Rotation paths and how fast each direction turns (deg/step):
Each turn is a multiple of 5 degrees from 10 to 175, or 0.
Each row of a path follows its step; steps can be skipped.
Rotation 1:
step 0: [ 1.10 -0.13 -0.14  3.08 -0.53 -0.76  3.70  0.05 -1.53  1.13  2.14 -1.27
  1.27  0.08  0.77 -1.54  1.68 -1.53  0.43  0.25 -1.99 -1.32 -0.05  3.15
 -1.64  0.38 -2.39  0.09  2.67  0.72  1.16 -1.14 -0.84  0.11  0.02 -1.15
  3.21  1.17 -0.60  1.19  1.76 -0.10 -1.36 -1.57 -0.40 -2.08 -0.91  1.09
 -0.64 -2.12 -2.28  1.44 -2.23  2.47]
step 1: [-3.03 -0.38 -1.72  1.16 -2.53 -0.09  0.61  1.49 -2.92  1.58  2.03  0.43
 -0.54 -0.88 -1.24  0.16  0.57 -0.94 -0.78  1.84  0.02 -2.05 -1.12 -1.34
 -1.37 -0.18  0.80 -1.62  0.41 -0.94  4.39  1.35  0.30  0.07 -2.71  0.15
  0.88  1.44 -1.07 -0.56  2.73 -3.17 -1.00 -1.99 -2.98 -0.67 -0.94  1.03
 -0.79 -0.64  0.12  1.62  0.60  1.14]
step 3: [ 0.48 -1.65  1.38  1.05 -1.37  1.00 -0.47 -1.62  0.77 -1.68 -1.74 -1.23
 -0.27 -0.96 -1.05  1.81 -1.70 -0.50  0.90 -0.88 -2.40 -0.61 -2.47  1.90
 -0.17  0.56  0.42  0.99  2.05  3.05  1.66  0.40 -1.49  0.36 -2.10  3.15
  1.14 -0.06 -0.59  1.25  2.23 -2.60 -1.90 -1.67 -0.56 -1.16 -1.95  3.55
 -2.57  1.66 -0.78 -1.06 -0.18  0.93]
step 6: [-0.72 -2.51  0.65  0.01 -1.27 -0.36  1.16 -1.05 -1.24 -0.62  3.55 -1.30
  0.05 -1.51 -1.58  1.49 -1.22 -2.06  1.75 -1.32  0.14  0.37 -2.20 -1.16
 -0.81  1.13 -0.55 -0.90 -1.16  0.29  1.19 -0.38  1.40 -2.06  0.59 -1.80
  2.32 -1.17 -3.89  1.61  0.00  1.19 -3.92 -3.38 -0.65 -1.17 -2.11  0.43
 -1.08 -0.38  0.51  1.16  0.16  1.99]
step 7: [ 0.13  0.50 -0.80  2.45  1.07 -0.84  0.57 -1.33 -1.96  0.46 -0.03  1.57
  2.96 -3.61 -0.34  2.05 -1.19 -0.46 -1.97  0.46  0.05 -0.09  0.38 -1.46
 -1.71  1.94 -1.22  0.37  2.36 -0.45 -0.89 -0.78  0.02  0.72 -2.27 -2.27
  2.02 -1.20 -1.53  1.37  3.49 -2.30 -2.96 -1.48  0.46 -2.01 -0.54 -0.03
 -0.03 -1.69 -1.47  1.21  0.91 -1.09]
step 8: [ 0.78 -0.84 -0.50  3.65 -1.67  0.44  2.96 -0.73 -1.63  0.68 -0.06 -1.36
  0.46 -1.57 -0.22  2.52 -1.46 -0.33 -1.50  0.08 -0.78  1.71  1.54 -1.50
 -1.89  0.32 -1.54 -0.80 -1.24  1.61  1.80  3.03  0.88 -2.79 -1.97  0.65
 -1.45  2.36 -0.89 -0.63  3.79 -1.11  0.11 -2.08  1.12 -0.13 -0.24  0.17
 -2.38  0.66 -1.70 -0.80 -1.47  1.68]
step 15: [-1.07 -0.58 -0.07  1.53  1.46  0.65  2.75  0.52 -0.79  0.93  1.13 -2.04
 -3.26 -2.98  0.03  0.97 -1.84 -0.16 -2.91 -1.17  1.47 -0.56 -0.07  1.29
  0.63  1.38 -1.67  0.04  0.72 -0.60  1.83 -0.83 -0.59 -0.73 -0.54  2.79
  1.57  1.76 -1.86  1.13  0.04  0.33 -2.16 -2.68  2.00 -1.57 -1.73  0.79
 -0.10  0.42 -3.28  0.01  1.32  2.96]
step 24: [-1.57 -1.12  0.83  0.65 -2.13  1.13  2.64 -0.14  1.26  1.10 -0.13 -1.73
 -0.03 -2.77 -2.31  2.64 -2.90  0.03 -0.58 -0.67 -0.88 -0.06  0.25 -0.27
  2.48  1.06 -0.35 -1.82 -0.52 -0.84  2.12  0.66  1.27 -1.88 -2.71 -1.49
 -1.18  1.15 -0.33 -1.11  1.94  1.04 -1.26 -1.80 -0.12 -0.35 -2.53 -0.39
 -3.54 -0.92 -1.51  0.83 -2.99  1.59]
Directions:
[-0.20 -0.64 -0.62  0.44 -0.81 -0.40 -0.54 -0.24  0.04 -0.18 -0.36  0.52
 -0.43 -0.35  0.40 -0.05  0.22  0.02 -0.22  0.52  0.44  0.11 -0.39  0.46
  0.05  0.58 -0.35 -0.15  0.16  0.67  0.50  0.00  0.03 -0.37  0.01 -0.13
 -0.08 -0.28 -0.21 -0.56  0.33  0.15  0.48 -0.08  0.19 -0.95  0.33 -0.87
 -0.11 -0.44  0.00 -0.78  0.57 -0.26] | 60
[ 0.45  0.48  0.16 -0.03  0.40  0.03  1.05 -0.26 -1.25 -0.45  0.55 -0.15
  0.21 -0.09 -0.06  0.43 -0.25 -0.26 -0.33  0.40  0.45 -0.06 -0.46 -0.08
 -0.76 -0.74 -0.16  0.00 -0.05  0.22  0.54 -0.31 -0.53 -0.41  0.21 -0.57
  0.27 -0.50  0.00 -0.15  0.01 -0.23  0.14  0.49 -0.30 -0.20  0.09 -0.58
  0.52 -0.31  0.55 -0.08 -0.06  0.10] | 55
[ 0.06 -0.03 -0.72 -0.31  0.42 -0.83  0.43 -0.66  0.84 -0.01 -0.23 -0.26
  0.23 -0.31 -0.22  0.36  0.48  0.40  0.32  0.07  0.11  0.08 -0.36  0.25
 -0.20 -0.50 -0.35 -0.26  1.11 -0.43 -0.74 -0.03  0.19  0.13  0.38  0.03
  0.20  0.00  0.14 -0.30  0.51  0.65  0.40 -0.03  0.27 -0.28  0.04 -0.05
  0.35 -0.25  0.28  0.97  0.01  0.51] | 160
[-0.68 -0.29  0.63 -0.51 -0.36  0.04 -0.26  0.58 -0.22 -0.36 -0.11 -0.05
  0.59 -0.65 -0.37  0.04 -0.71  1.39 -0.10  0.26 -0.03 -0.32  0.01  0.19
 -0.32 -0.02  0.56 -0.21  0.92 -0.58 -0.09 -0.15 -0.46  0.00 -0.80  0.00
  0.43 -0.14  0.52 -0.30  0.09 -0.07  0.30  0.00 -0.17 -0.02 -0.17  0.05
 -0.08  0.02  0.07 -0.51 -0.06 -0.40] | 170
[-0.36 -0.41 -0.21 -0.09 -0.39  0.92  0.01 -0.74 -0.15  0.13  0.05 -0.04
  0.21  0.34  0.02  0.41 -0.72 -0.05  0.26  0.27  0.20  0.36 -0.10  0.14
  0.00  0.04 -0.31  0.82 -0.21 -1.06 -0.98 -0.15 -0.28 -0.59  0.13  0.58
 -0.04  0.29 -0.69 -0.66 -0.38 -0.43 -0.58  0.10  0.16 -0.35  0.49  0.01
  0.23 -0.47 -0.11  0.05  0.04 -0.15] | 35
[-0.34  0.47 -0.82 -0.02 -0.42 -0.23  0.11 -0.22 -0.15  0.40 -0.44 -0.36
  0.27  0.07 -0.45  0.52 -0.71 -0.80 -0.34  0.08  0.14 -0.25 -0.11 -0.14
  0.33  0.33  0.98  0.17 -0.46  0.08 -0.36  0.26 -0.19  0.19 -0.27  0.05
  0.13 -0.52  0.11  0.23  1.39  0.42  0.12  0.14  0.16  0.12  0.46 -0.02
 -0.10  0.32  0.18 -0.08 -0.75 -0.46] | 65
[ 0.23 -0.41 -0.58  0.56  1.02  0.13 -0.16  0.65 -0.19 -0.32 -0.71  0.00
  0.64 -0.05  0.37  0.11  0.19 -0.05 -0.15  0.12  0.26 -0.29  0.27  0.04
  0.01  0.46 -0.62  0.47  0.55  0.10 -0.10  0.18 -0.05 -0.15 -0.02  0.53
  0.91 -0.36  0.17  0.35 -0.09 -0.35 -0.58  0.26  0.22 -0.08  0.43 -0.08
  0.13  0.76 -0.13 -0.59 -0.56  0.82] | 95
Rotation 2:
step 0: [ 0.27 -0.45 -0.83 -2.75 -1.74  1.74 -0.59  2.17  0.81  1.39 -0.34 -1.11
 -0.03  0.01 -0.44 -1.79  0.79  0.09  1.10 -1.09 -0.94 -0.56 -0.25  1.83
  0.08 -0.43  0.72 -0.90  0.15  2.15  1.91 -1.41  0.95 -0.13  3.16 -0.17
  1.73  0.79  0.16 -0.85  1.90 -2.64  0.49 -0.18  0.86  0.87  3.48 -1.73
  1.31 -2.07  0.05 -0.86  1.07 -2.08]
step 1: [-0.04  0.18 -0.68 -0.06  0.58  0.49 -2.72  0.17 -0.97  0.66  0.00  0.32
 -0.19  0.28  1.64  1.03  1.04 -0.78  1.74  3.59  2.65  0.13  2.13  0.48
  0.66  2.08 -1.39 -0.93  0.59  2.24 -0.36  1.64 -0.97 -0.53  2.18 -0.58
 -1.39 -0.13 -1.06 -0.71 -0.67  0.78  1.42 -1.72  0.36  0.24  2.67 -2.95
 -0.47 -1.54  2.05  1.11  0.78 -1.72]
step 4: [ 0.24  0.55  0.32  1.94 -1.23  1.40  0.79  0.34 -1.20  3.47  0.85  2.14
  2.84  0.41 -0.32 -0.43  0.80 -0.73  0.71 -1.09 -0.20 -2.15 -0.74  2.37
 -0.75 -0.46 -0.52 -2.64  2.90  0.44  2.33 -1.30 -1.75  0.95 -0.31 -0.13
 -0.73 -0.67  0.01 -0.67  0.38 -3.37 -0.95  1.05  1.42 -0.33  1.95  0.11
 -0.67 -0.36 -1.15  0.27 -0.60  0.34]
step 7: [ 2.41 -1.16 -2.02 -1.84  1.91  0.24  0.23  0.93  0.95 -1.09 -0.73  0.33
  0.51  0.48  0.49  1.54  1.06  0.19  1.63  1.33 -2.05 -1.15 -0.73  0.94
  1.73 -0.20  0.97  0.41 -1.12  1.45 -0.01 -1.52 -1.72  1.42  2.90 -0.50
 -0.98  0.62  0.62  2.27  2.32  0.37  1.43 -1.35  1.45 -0.74  2.74 -0.93
 -0.05 -1.19 -0.53 -2.09  0.18 -2.60]
step 13: [-0.59  1.52  1.66  0.11 -0.81  0.55 -0.54  3.46  1.16 -0.36 -0.56  0.21
 -1.29 -1.32 -0.86 -0.21  1.47 -0.93  0.95  1.43 -1.93 -0.16 -2.00  0.80
  0.57  0.18 -0.97  0.24  0.43  1.69 -2.23 -0.03 -0.35 -1.77  1.33  1.47
  0.48  2.01 -2.02 -1.13  0.32  1.04  3.13 -1.45  3.35  0.89  2.04  1.31
  0.25 -0.26  0.94 -0.64 -0.37 -1.43]
step 15: [ 1.19 -1.20  2.02  0.68  0.79  0.92  1.88 -1.76 -0.54  0.12  0.06  0.72
  0.63  0.68  1.47  2.62 -0.04 -1.69  1.67 -0.19 -0.75  0.24 -0.49 -0.79
  1.24  1.43  0.45 -1.65 -0.57  2.27  2.01 -1.89 -2.86  0.24  1.76 -1.39
 -0.09 -1.36 -1.21 -1.35  1.56 -2.36  1.13 -0.46  0.08  0.57  2.74 -1.14
 -0.57  2.71  1.16 -0.61 -0.57 -0.84]
step 18: [-0.07  1.02 -1.65  0.93  1.92  0.21  0.88  2.61  0.69  1.77  0.58 -1.76
  0.41 -0.94 -1.16  0.16  0.19 -1.41  1.47 -0.55 -1.95  0.15 -0.47  1.74
 -0.59 -2.04 -0.22 -3.03 -0.12 -0.27  0.23 -0.88 -0.97  1.19  2.67  2.06
 -0.74 -2.00 -1.49  2.49  1.70  0.62 -0.32 -1.15  1.87 -0.49  0.36  0.89
  0.94 -1.52 -1.35  0.08  2.45  1.22]
step 23: [-1.20  2.60 -0.42  1.35 -1.67  0.76  1.97 -2.66 -0.35  1.23 -0.11  0.22
 -0.53  0.78 -0.16  1.31  1.38 -2.44 -0.91 -1.73 -0.66  0.25  2.35 -0.55
 -0.65  2.49 -0.03 -1.07  0.32 -0.06  1.72 -0.01  0.69  0.32  1.39  1.53
 -1.68 -2.91 -2.00  0.99  0.25 -2.19  1.49  0.84  1.85 -0.14  2.68  0.48
 -0.11  1.05  0.63  1.02  0.20  0.85]
Directions:
[-0.20  0.10 -0.65  0.46  0.53  0.13 -0.40  0.85  0.42 -0.09  1.09  0.70
 -0.19  0.56  0.20 -0.02  0.00 -0.49  0.26  0.46 -0.19  0.16  0.14 -0.45
  0.12  0.58 -0.25  0.38 -0.60  0.43  0.14  0.31  0.02 -0.33  0.11 -0.38
 -0.64 -0.20  0.26  0.31  0.30  0.21  0.46 -0.41 -0.56 -0.20 -0.33  0.52
  0.03  0.61 -0.02 -0.40 -0.43 -0.46] | 175
[-0.51  0.41  0.05 -0.57  0.33  0.76 -0.14 -0.20  0.43  0.20 -0.25  0.31
 -0.49  0.54  0.11 -0.40 -0.49  0.54  0.20  0.94 -0.54  0.33  0.17 -0.13
 -0.45 -0.20  0.02 -0.22  0.48  0.34 -0.23  0.86  0.84  0.24  0.13  0.28
  0.13 -0.18 -0.04 -0.11 -0.87 -0.55  0.34  0.29 -0.12  0.57  0.52 -0.18
 -0.28  0.32 -0.45  0.16 -0.01  0.17] | 35
[-0.02  0.09 -0.41  0.11  0.89 -0.35 -0.56 -0.26  0.02  0.16 -0.29  0.22
  0.28  0.37  0.48  0.53  0.69 -0.45  0.15 -0.17  0.31  0.37  0.20 -0.07
  0.19  0.27 -0.35  0.09 -0.29  0.69  0.05 -0.57  0.13 -0.18 -0.76  0.26
 -0.34  0.04 -0.27 -0.92 -0.23 -0.71 -0.25  0.24  0.06  0.11  0.27 -0.29
  0.83  0.13 -0.39  0.70  0.74  0.46] | 100
[-0.11 -0.47 -0.32 -0.12 -0.17 -0.45  0.46 -0.42 -0.25 -0.39  0.61  0.18
 -0.85 -0.16  0.40  0.81 -0.31  0.28  0.50  0.60  0.21 -0.26  0.74  0.23
  0.05 -0.89  0.37  0.61 -0.28  0.16  0.24 -0.47  0.03  0.08  0.43 -0.18
 -0.20 -0.34 -0.56 -0.38  0.04  0.24 -0.05  0.10 -0.34  0.35  0.05 -0.56
  0.04  0.16  0.52 -0.04 -0.54  0.89] | 80
[ 0.13 -0.04  0.97  1.01  0.39 -0.42  0.14 -0.26  0.61  0.16 -0.31  0.35
 -0.15  0.72  0.29  0.62 -0.73 -0.17  0.24 -0.39 -0.47 -0.30 -0.72 -0.13
 -0.11 -0.30 -0.32  0.15  0.04  0.16 -0.51 -0.25 -0.05  0.28  0.23  0.59
  0.69 -0.26 -0.37  0.45  0.40  0.26  0.72 -0.28 -0.17  0.42 -0.19  0.27
  0.20  0.10  0.32  0.27  0.47  0.12] | 10
[-0.09  0.21  0.13  0.94  0.04 -0.53 -0.29 -0.09 -0.37  0.49 -0.34  0.27
  0.54  0.38  0.13  0.09 -0.89  0.24  0.27  0.52  0.75  0.15  0.44  0.66
  0.35 -0.05 -0.21  0.52  0.07  0.07  0.15  0.07  0.11  0.58 -0.53 -0.14
 -0.08  0.91  0.34  0.15 -0.28  0.41 -0.12  0.16 -0.31 -0.59  0.77  0.15
 -0.66 -0.52 -0.37 -0.29 -0.25 -0.02] | 140
[-0.34 -0.42 -0.46  0.68  0.60 -0.01 -0.36  0.00 -0.68  0.23 -0.04  0.29
 -0.59 -0.55 -0.09  0.05  0.07 -0.16 -1.15  0.31  0.12 -0.77  0.54  0.06
 -0.64  0.31 -0.63 -0.21  0.04 -0.21  0.02  0.10  0.02  0.19  0.47  0.60
  0.44 -0.16 -0.13  0.71 -0.21 -0.03 -0.59 -0.21 -0.50 -0.03 -0.43 -0.70
 -0.02 -0.14 -0.48  0.13  0.31 -0.16] | 170
Rotation 3:
step 6: [-0.59 -1.27  3.69  2.68  2.35 -0.81 -0.35  1.15 -0.79  0.27  1.62 -0.40
 -2.35  0.84  0.29  0.30  0.72  1.90 -0.83 -0.52  0.40  2.09  0.06  2.93
  1.49 -2.25  0.03  1.34  1.19  1.97  0.18  0.13  1.10 -1.81 -0.67  0.00
  0.77  1.16 -1.18 -0.86 -1.32  2.69 -1.05 -0.63  0.33  1.35 -1.87  1.57
 -1.20  1.71  0.12 -2.11 -1.38  1.14]
step 7: [-1.74  0.46 -2.07  2.19  0.35  1.29 -2.62 -2.28 -0.66 -1.31  2.94 -0.34
 -0.23 -0.90 -0.91  1.59 -1.18 -1.10 -1.10  0.71  1.13  1.86 -2.19  3.19
  1.07  0.90  1.13  2.18 -0.06 -0.48 -0.91  0.35  0.07  0.25 -0.13 -1.02
 -0.32  0.03  0.34 -2.29 -1.16 -0.18 -1.23 -3.13 -1.11  2.85  0.19  0.71
  0.74 -0.75  1.40 -1.38  0.22 -1.39]
step 14: [-1.57  0.63 -1.09 -2.35 -0.22 -4.06  1.19 -0.20  0.31  1.66 -2.15  1.44
  0.30  0.59 -0.28  1.74  1.11  1.28  1.92  1.42 -0.13  0.58  0.70 -1.68
  0.52 -1.32  0.25 -1.38  0.73 -2.05  2.24  1.23 -0.28  0.27  1.29  0.75
  0.23  3.28 -1.54 -0.18  0.89 -0.58  1.38  2.22  1.13  2.16 -0.15 -1.68
  2.00  1.56  0.45 -0.05 -0.14 -1.55]
step 15: [-1.96  2.47  0.27  0.43  0.82 -1.58  0.51 -3.42  0.38  0.14 -0.72  2.84
  1.91  1.34  0.38 -0.57 -0.08  2.77 -0.07 -0.50 -1.91 -1.28  2.86  1.42
 -0.36 -0.90  0.55 -1.28 -1.12 -1.56 -0.62 -0.76  1.58  0.06  0.14  1.32
 -2.83  0.31 -0.44 -1.28  0.94 -2.46  1.37  0.46 -0.95 -1.08  0.12 -0.16
  0.18  0.33 -1.12 -1.80 -0.10  3.06]
step 16: [ 1.71 -0.47  2.47  0.63  1.88 -0.12 -1.27 -1.03  0.37  1.12 -0.29 -0.27
 -1.26  0.09 -1.52  1.39  0.09  0.39 -1.36 -0.98  1.23 -1.87  1.76  1.23
 -0.92  0.92  2.26  0.32 -0.68  0.34  1.66  1.77  1.55  3.42 -0.44  0.53
 -3.05  2.73 -0.41 -0.89 -0.06 -0.63  0.40  3.38  0.88 -0.91  2.14  0.68
 -0.37  2.09  1.13 -0.55 -1.88  0.32]
step 17: [-1.32  0.65 -0.40  0.76  1.38  2.33 -0.85 -1.18 -0.73 -0.99  1.61  0.40
 -1.59 -0.91  2.15 -1.93  0.05 -2.49 -0.72 -0.88 -1.03 -1.30 -0.50 -0.20
  1.23  2.56  0.92 -2.80 -0.20 -1.43  1.89  0.00  2.58  2.10 -2.52 -1.25
 -0.07  0.56  0.12 -0.06 -0.30  0.23 -1.04 -0.38 -2.18 -1.88  3.06  0.42
  1.37  0.21  1.03  0.64 -1.16  2.39]
step 23: [ 0.10  2.31  0.62  1.14  1.23  0.43 -1.66  2.70  1.36  1.99  0.06  1.10
  1.40 -0.81  0.97  1.03  0.26 -0.52 -0.27 -0.23  1.50 -0.27 -3.44  0.02
 -0.70 -1.73 -0.69  0.76 -0.33  1.54 -2.38  1.21  1.39 -2.50 -0.63  0.01
  1.20 -0.24  0.34  2.45 -0.22 -1.14 -0.38 -3.04 -0.32  0.26 -0.32 -2.17
  1.33  1.49 -2.95 -1.26  1.65 -1.77]
step 24: [-1.21  0.13  0.62  0.72  0.26 -1.28 -0.48  2.51 -2.60  0.20  0.39 -2.58
  0.79  1.24 -2.06  0.68 -0.49  2.03 -0.60  1.26  0.93  0.61 -0.71  1.47
  0.59 -3.40  1.69 -1.01  3.83  0.50  0.08  0.53 -0.81 -2.13  2.29 -2.59
  0.94  1.53 -0.34  0.43  0.46  0.15  1.31 -1.43 -2.47  0.01 -0.47 -2.07
 -1.09  0.47 -0.36 -0.84 -0.67  0.04]
Directions:
[ 0.40 -0.26  0.42 -0.23  0.82  0.34  0.29 -0.80 -1.07 -0.28 -0.10 -0.14
 -0.44 -0.57  0.34 -0.01 -0.07  0.58 -0.07 -0.33  0.09 -0.30 -0.04  0.20
 -0.11  0.47 -0.59  0.23 -0.32  0.20 -0.20  0.29  0.26 -0.18  0.32  0.63
 -0.40  0.08  0.49  0.13 -0.15  0.47 -0.98  0.57  0.36 -0.06 -0.15 -0.23
  0.18 -0.09  0.27 -0.83 -0.28  0.44] | 70
[ 0.23  0.23 -0.15 -0.11  0.37  0.49 -0.06  0.72  0.24 -0.35  0.09 -0.30
  0.75 -0.23 -0.47 -0.46 -0.53 -0.51 -0.57  0.30 -0.31  0.51  0.06 -0.41
  0.27  0.58 -0.03  0.65  0.24  0.03 -0.14 -0.51  1.18  0.42  0.28  0.42
  0.07  0.03 -0.33 -0.10  0.06 -0.18  0.39  0.42  0.18  0.56 -0.08 -0.50
 -0.04 -0.34  0.53 -0.12 -0.84  0.37] | 80
[ 0.55 -0.12 -0.10  0.49 -0.44  0.02 -0.07 -0.55  0.12 -0.17 -0.08  0.03
  0.43  0.13  0.32 -0.03 -0.01  0.38  0.05  0.15 -0.74  0.46  0.99  0.35
  0.86  0.76  0.07  0.11 -0.04 -0.29 -0.05  0.70 -0.15 -0.13  0.26  0.16
  0.00  0.25 -1.03  0.13  0.25  0.03 -0.23  0.51  0.19 -0.44  0.25 -0.74
  0.57  0.23  0.06  0.64  0.69 -0.30] | 20
[-0.14 -0.07  0.34  0.53 -1.23 -0.56 -0.06 -0.44  0.03  0.19  0.32  0.08
 -0.07 -0.39  0.05  0.09  0.62 -0.39  0.43 -0.12  0.31  0.92 -0.01  0.60
 -0.01  0.10 -0.12  0.17  0.08 -0.16  0.31  0.22  0.51  0.24  0.45  0.47
  0.11 -0.39  0.35 -0.12 -0.15  0.49  0.73 -0.17  0.79 -0.17 -0.16  0.62
  0.65 -0.60  0.12 -0.38 -0.37  0.38] | 10
[ 0.08 -0.79 -0.40  0.15  0.24 -0.28 -0.14  0.14 -0.49 -0.17  0.46  0.58
  0.71  0.38  0.52  0.49  0.49 -0.22 -0.37  0.63  0.26 -0.27  0.24 -0.03
  0.50  0.03 -0.81  0.06  0.29  0.31  0.21 -0.44  0.27 -0.30  0.65 -0.08
  0.21 -0.17  0.11 -0.27 -0.60 -0.29  0.22  0.41 -0.63 -0.93 -0.17  0.59
 -0.53  0.33  0.13  0.09  0.22  0.61] | 160
[-0.17  0.84 -0.32 -0.79 -0.08  0.16 -0.38  0.06  0.12 -0.75 -0.55 -0.09
 -0.16  0.32 -0.03  0.21  0.13 -0.18  0.02 -0.12  0.04 -0.32  0.45  0.48
  0.79  0.59  0.41 -0.22 -0.53  0.29 -0.09  0.14 -0.12 -0.01  0.07 -0.69
  0.72 -0.15  0.36  0.20  0.41 -0.26  0.17  0.11 -0.45  0.02 -0.75  0.45
  0.59 -0.47  0.40 -0.89  0.38  0.45] | 145
